Every row has a hidden score from 0 to 20. What is each row's score? 10 is about the middle.
[-35 -12  -7   5  38   1 -27  49] ~ 6
[ 10  14   5 -12  -5   6 -12  -1] ~ 14
[-35  37 -39  11  42  61  -6  42] ~ 1
[ 15 -13  14 -16 -44 -22 -37 -51] ~ 17
[-36 -24 -16  17  20 -24   5  28] ~ 2
[  2  10   2  -5  -8  -4  -8 -21] ~ 12
[  6   8  -8 -11 -12   1  -6  -8] ~ 11
[ -7 -11  17  63  23  46 -13  -2] ~ 3
[ -3   3 -11  25 -14  31 -15  11] ~ 7
[  8  14   9  -7 -14   0  -7   0] ~ 15
[ -18   77 -126   16   15   71   10  -15] ~ 0
[-30 -38  36  31  12  32 -10  17] ~ 9
[ 27  10 -16   1   8 -54   6  -1] ~ 8
[ 30 -26 -31  43  11  20 -10 -84] ~ 0
[-29 -16  -3 -28  21 -39 -32 -19] ~ 11
[  5  -3  -1 -11  -9   1  -2  -3] ~ 11
[13 11  5 -6 -5  3 -9 -6] ~ 13
[ 12  10 -10   8 -13  23  -6   6] ~ 9
[ 12   2   1 -20  -9   9 -14  -7] ~ 13
[ 21  23   9  18  26  18 -15 -23] ~ 10
[-36 -17   1  -5 -76   5  10  72] ~ 16
[-28 -36  43  48  -4  20  10  23] ~ 9
[120  -2 -12 -45 -42 -11  81 -17] ~ 11
[ 10   8  12 -18 -12   0  -2  -2] ~ 16
[ -1   8  11 -10 -10  -1  13   7] ~ 14
[  55    9  -78   19   33 -127   29   -5] ~ 0
[ 22  28   3 -19 -23  16  26   0] ~ 16
[  5 -18 -10 -13  42  -2 -30 -23] ~ 5
[ 25  22   7 -20 -37  38  11   3] ~ 17
[-11 -61  44  -2  -7  20  19   0] ~ 11
[  3  -8 -13 -21  29  36 -64   1] ~ 8
[ 85 -23 -25 -79  16  10 125 -29] ~ 3
[ 10  13  14   1 -29  -2  22  29] ~ 16
[  5  15   7 -10 -10   2 -12  -4] ~ 15
[ 58 -39  56 -39 -19 -90  25  14] ~ 20
[  5  39   3  29  72  41 -32 -30] ~ 6
[ 6  8  1 -8 -9 -4 -8  2] ~ 13
[-19  15 -19  13   9   7 -12  12] ~ 6
[  5  15   4  37   1   7 -19   3] ~ 9
[-52  24  -9  55  -3 -35  48 -43] ~ 4
[  4  -6  -3 -24 -24  -8 -24 -31] ~ 13
[ 10   7   5  -6 -10  -5  -7  -4] ~ 13
[ 61 -25  38 -41 -25 -31  -7 -13] ~ 20
[-62  21  33  37 -34 -55  75 -32] ~ 15
[-21   8  -3  12 -13  -2   9 -14] ~ 9
[-67 -25 -34 -64  72   2  45  20] ~ 0
[ 13   2  -5  -7  -3 -21  -3   3] ~ 11
[-44 -15  11  36  22  32  11  28] ~ 4
[ 11   6  -1  -8   7   3 -12   1] ~ 11
[ 33 -25  10 -23  -3  22  26  10] ~ 10
[-24  -3 -46   5  50  43 -45  11] ~ 0
[-10   4  -7   9   5  15 -16   1] ~ 8
[-17  17  12  68   0   5 -16   3] ~ 8
[102 -33  -6 -37  -5  -1 -28 -24] ~ 10
[-18  15   1  10 -15 -18   7 -32] ~ 11
[ 18   7   1 -18 -19  -6   7  -5] ~ 14
[-39   1   6 -11 -92 -18  66  85] ~ 19
[ -8   7 -14   4  21  12  11  -2] ~ 5
[ 9  6 -4 10  4 19 22 30] ~ 8
[-44  16 -45   0 -71   9  -1  -2] ~ 8
[-65  29  28 127  23  42 -31   5] ~ 5
[  5  11  -7   6 -11  16 -11   5] ~ 10
[-11  -7   9 -77  -5 -14  32 -13] ~ 17
[ 40  42   9  -2 -17  63 -21  11] ~ 17
[-89   2 -22 -23   0  19 127  75] ~ 4
[-34  20 -25  17  20  20   6  42] ~ 4
[ 22  30   0  24  39  27 -16 -10] ~ 7
[  1   8   2  -9 -39 -11  -7  19] ~ 16
[ 24 -34 -15 -16 -25 -20 -23 -62] ~ 7
[-53  43  -6  20 -20  37 -31 -20] ~ 13
[-36 -19   4  11  27 -10 -31  38] ~ 8
